[-36.0  10.6 -25.2  72.9  88.0   3.5  26.1 -11.7  -6.1  -0.6]  k_692
[-36.0  10.6 -25.2  72.9  88.0   3.5  58.2  -2.9  11.3  16.0]  k_403
[-36.0  10.6 -25.2  72.9  88.0   3.5  44.7  14.3 -28.2 -13.0]  k_142
find: [-36.0  10.6 -25.2  72.9  88.0   3.5  58.2  -2.9  11.3  16.0] | k_403
find: [88.0  3.5 58.2 -2.9] | k_403
find: [-36.0  10.6 -25.2  72.9  88.0   3.5  44.7  14.3 -28.2 -13.0] | k_142
find: [-36.0  10.6 -25.2  72.9  88.0   3.5  44.7  14.3 -28.2] | k_142

[ 28.6   4.3 -37.4   7.4 -39.9  -5.7 -13.8 -72.1 -35.7 -41.9 -32.0 -35.6
  -2.2  28.7  14.5  -0.9  -9.4 -17.7  23.5 -55.1 -19.5   1.4  28.0  15.9
 -68.7  14.1 -16.5  64.6 -48.3  44.9  -5.7  35.5  14.2 -27.3  54.9 -77.2
 -24.8  19.7  16.1]  k_468
[ 28.6   4.3 -37.4   7.4 -39.9  -5.7 -13.8 -72.1 -35.7 -41.9 -32.0 -35.6
  -2.2  28.7  14.5  -0.9  -9.4 -17.7  23.4 -55.1 -19.5   1.4  28.0  15.9
 -68.7  14.1 -16.5  64.6 -48.3  44.9  -5.7  35.5  14.2 -27.3  54.9 -77.2
 -24.8  19.7  16.1]  k_675
[ 28.6   4.3 -37.4  47.0 -39.9  -5.7 -13.8 -72.1 -35.7 -41.9 -32.0 -35.6
  -2.2  28.7  14.5  -0.9  -9.4 -17.7  23.5 -55.1 -19.5   1.4  28.0  15.9
 -68.7  14.1 -16.5  64.6 -48.3  44.9  -5.7  35.5 -39.9 -27.3  54.9 -77.2
 -24.8  19.7  16.1]  k_355
[ 16.8 -39.1  33.6 -28.4  36.6 -30.0  13.9  44.5  44.1  32.6  34.1  26.7
 -34.9  17.2   5.7 -35.8  13.9  33.4  16.3  40.9 -79.7  19.0  32.0  36.9
 -31.4  44.2  -7.5 -76.3 -29.6  33.6  31.1  35.9 -18.8 -16.9 -43.8 -40.8
  33.4 -11.0  13.8]  k_397
[ 15.6 -68.7 -15.2 -41.1 -19.9 -28.6  10.3 -14.4  -4.9 -19.8   2.9 -22.6
 -38.5  45.2 -38.3 -40.7  15.2 -15.6 -27.4 -19.0  -0.1 -39.0 -49.3  -9.5
 -39.6 -31.8 -39.7  58.6  45.4 -24.0 -13.3 -47.8  62.4 -41.6  58.7 -16.7
 -15.3  53.6  31.7]  k_601
find: [ 28.6   4.3 -37.4   7.4 -39.9  -5.7 -13.8 -72.1 -35.7 -41.9 -32.0 -35.6
  -2.2  28.7  14.5  -0.9  -9.4 -17.7  23.5 -55.1 -19.5   1.4  28.0  15.9
 -68.7  14.1 -16.5  64.6 -48.3  44.9  -5.7  35.5  14.2 -27.3  54.9 -77.2
 -24.8  19.7  16.1] | k_468
find: [ 28.6   4.3 -37.4  47.0 -39.9  -5.7 -13.8 -72.1 -35.7 -41.9 -32.0 -35.6
  -2.2  28.7  14.5  -0.9  -9.4 -17.7  23.5 -55.1 -19.5   1.4  28.0  15.9
 -68.7  14.1 -16.5  64.6 -48.3  44.9  -5.7  35.5 -39.9 -27.3  54.9 -77.2
 -24.8  19.7  16.1] | k_355
tail: [-30.0  13.9] | [ 44.5  44.1  32.6  34.1  26.7 -34.9  17.2   5.7 -35.8  13.9  33.4  16.3
  40.9 -79.7  19.0  32.0  36.9 -31.4  44.2  -7.5 -76.3 -29.6  33.6  31.1
  35.9 -18.8 -16.9 -43.8 -40.8  33.4 -11.0  13.8]

[ 29.1 -46.0 -42.9  14.3 -69.4  46.8 -95.5 -19.8 -32.5  -6.5 -20.7   3.5] -> k_361
[-74.6 -50.8 -42.9  14.4 -69.4  60.5 -13.6   2.5  -0.8  67.7  31.0   1.2] -> k_200
[-74.5 -50.8  33.5 -10.9  28.8  58.1  35.1 -20.7  11.6  33.7   3.4  31.0] -> k_597
tail: [-42.9  14.4 -69.4] | [ 60.5 -13.6   2.5  -0.8  67.7  31.0   1.2]
tail: [-74.6 -50.8] | [-42.9  14.4 -69.4  60.5 -13.6   2.5  -0.8  67.7  31.0   1.2]

[ 72.1 -54.0   6.0 -92.4  41.2  36.8 -60.8  89.6 -14.6  -6.1 -37.9 -75.3
 -16.6  88.9  11.4  22.6 -41.1  14.9] = k_157
[ -7.2 -55.4 -89.6   2.7 -15.0 -86.0 -30.3 -51.8 -90.2 -80.2  11.1  29.0
  80.9 -84.8  38.3 -61.7 -60.9  -9.4] = k_662
[ 66.8   3.8 -26.5 -38.6 -36.0 -12.5 -23.3 -91.6  50.8  44.0 -77.0  81.0
  13.2  -4.0  63.5  -5.3 -67.2  35.2] = k_340
[ 89.6 -74.4  88.9 -39.4  30.2 -72.5 -28.9 -61.9  60.7  28.7  40.5  29.0
  80.8 -84.8  33.2   5.6 -84.6  21.0] = k_281
[-71.1  -3.2 -80.9 -41.2  -5.1 -79.2 -11.2  89.5 -14.6  -6.1 -37.9  23.4
 -85.3 -23.2 -61.4  71.1  31.5 -33.8] = k_410
[-69.3 -36.2  73.0 -52.8  44.0 -10.8   1.2 -91.4 -89.5 -81.6  38.2 -37.5
 -85.7 -77.8 -20.7 -40.3 -23.0  25.2] = k_830
[-39.4  30.2 -61.9  88.9  60.7 -28.9 -74.4  89.6 -72.5  28.7  85.2   8.5
 -66.4 -49.2  35.8 -24.1   8.6  63.2] = k_978
[-69.3 -36.2  73.0 -52.8  44.0 -10.8   1.2 -91.4 -22.5 -81.6  38.2 -37.5
 -85.7 -77.8 -20.7 -40.3 -15.2  25.2] = k_56
[-81.9 -70.9 -65.0  -5.7 -23.1 -68.7 -25.0  77.7 -24.2   4.9 -58.5 -38.3
  13.6  29.2 -56.0 -68.1  14.3  56.8] = k_787
[ 13.6 -37.0 -37.3  64.3 -23.1   1.8  12.4  91.3  69.2  40.0  79.4 -75.3
 -16.6  89.0  23.1  29.9  20.6 -89.6] = k_953
tail: [ 89.5 -14.6  -6.1 -37.9] | [ 23.4 -85.3 -23.2 -61.4  71.1  31.5 -33.8]
rev: [ 28.7 -72.5  89.6 -74.4 -28.9  60.7  88.9 -61.9  30.2 -39.4] | k_978
rev: [-49.2 -66.4] | k_978
tail: [ 29.0  80.9 -84.8] | [ 38.3 -61.7 -60.9  -9.4]
find: [-69.3 -36.2  73.0 -52.8  44.0 -10.8   1.2 -91.4 -89.5 -81.6  38.2 -37.5
 -85.7 -77.8 -20.7 -40.3 -23.0  25.2] | k_830
tail: [-75.3 -16.6  89.0] | [ 23.1  29.9  20.6 -89.6]
rev: [-30.3 -86.0 -15.0   2.7] | k_662

[  8.4  27.0 -50.8  11.3  -4.1  26.2  52.0  50.3 -50.7] : k_691
[ -0.4   1.7   3.0 -19.4  17.1  10.0 -45.5   7.6  38.9] : k_351
[-57.0 -68.1  40.0   2.5  41.7  63.4 -47.7  58.7  -1.2] : k_559
[-43.3  70.2 -27.2 -51.7 -31.2  -7.1 -35.3  13.6  34.9] : k_714
[ 10.5  32.4   6.6   6.7  28.7  -0.6  17.5 -12.5 -32.8] : k_619
[-54.3  -5.0  13.8  42.9 -92.5  62.8  65.9 -10.5 -71.9] : k_430
[ 16.8  39.8  20.7  42.9 -92.5  62.8  32.4   6.6 -13.2] : k_267
rev: [ 6.6 32.4 62.8] | k_267
find: [  8.4  27.0 -50.8  11.3  -4.1  26.2  52.0  50.3 -50.7] | k_691
find: [-54.3  -5.0  13.8  42.9 -92.5  62.8  65.9 -10.5 -71.9] | k_430

[-15.6   3.4   4.4  -0.2  62.6  12.6] : k_203
[-23.8  -5.8   4.2  49.7  -3.3  14.6] : k_394
[-18.6  -8.0  10.2  -2.4  62.4  15.3] : k_336
[  4.4  -8.0  48.3 -36.7 -16.9   8.3] : k_139
[-23.9  37.2 -54.3  31.1  36.2  12.6] : k_147
[-15.6   3.4  20.6  -0.2  62.6  12.6] : k_824
[-27.5  -6.4 -22.7  12.9  68.3  52.1] : k_63
[-27.5   3.3  20.6  -0.2  62.6  12.6] : k_84
[ -9.7 -23.8  -5.8   4.2  49.6  -3.3] : k_653
[ 15.3  -8.0  48.2   8.4 -71.1  38.8] : k_65
[-18.6  -8.0  -0.2  20.6  60.1   8.0] : k_873
[ -8.6 -35.0  61.5 -36.6 -16.9   8.3] : k_969
tail: [ 4.2 49.7] | [-3.3 14.6]
find: [-27.5   3.3  20.6  -0.2  62.6  12.6] | k_84
tail: [-8.0 48.3] | [-36.7 -16.9   8.3]
tail: [ 37.2 -54.3] | [31.1 36.2 12.6]
find: [-23.8  -5.8   4.2  49.6  -3.3] | k_653
find: [-15.6   3.4  20.6  -0.2  62.6  12.6] | k_824

[ 50.1  -2.8 -11.3  39.4  -5.8  58.7  -1.9  27.4  78.9   7.5  21.1  58.0
  49.6] : k_362
[ 50.1  -2.8 -11.3  53.6  -5.8  58.7  -1.9  27.4  78.9  42.8  53.8  49.8
  49.6] : k_815
[ 23.7  25.1 -32.0  -8.4 -24.8 -12.2 -26.1 -12.4  20.4  54.8 -15.8  22.9
 -22.1] : k_226
[ 45.6  21.2 -15.6  23.0  -7.1  23.6  -6.2  -2.2  63.5  65.3  19.2  45.9
  12.5] : k_685
[ 8.5  3.4 21.4 19.3 20.5 19.8 20.5 14.2 17.8  0.1 19.1 18.1 21.9] : k_206
[ -8.7 -30.9  44.4  32.2  32.2  31.6 -26.1 -12.5  -5.6 -56.4  31.5  11.2
  41.0] : k_437
[-20.0   9.6   9.5  24.3  12.1  30.9   5.2  30.7  -7.0 -26.9  36.0 -22.4
  42.4] : k_647
[ 59.9 -22.8  48.1  44.2   7.5  58.0  21.1  56.3 -60.2  -9.2 -47.9 -33.9
 -40.4] : k_213
[ 24.6 -13.4 -28.1  54.4 -24.0  59.9 -22.8  48.1  44.1   7.5  58.0  21.1
  56.3] : k_586
rev: [ 49.6  58.0  21.1   7.5  78.9  27.4  -1.9  58.7  -5.8  39.4 -11.3  -2.8] | k_362
rev: [ -9.2 -60.2  56.3  21.1  58.0   7.5  44.2  48.1 -22.8] | k_213
find: [ 59.9 -22.8  48.1  44.2   7.5  58.0  21.1  56.3 -60.2  -9.2 -47.9 -33.9
 -40.4] | k_213
find: [ 24.6 -13.4 -28.1  54.4 -24.0  59.9 -22.8  48.1  44.1   7.5  58.0  21.1
  56.3] | k_586
tail: [-26.1 -12.4] | [ 20.4  54.8 -15.8  22.9 -22.1]
rev: [ 56.3  21.1  58.0   7.5  44.1  48.1 -22.8  59.9] | k_586
rev: [ 19.2  65.3  63.5  -2.2  -6.2  23.6  -7.1  23.0 -15.6  21.2] | k_685

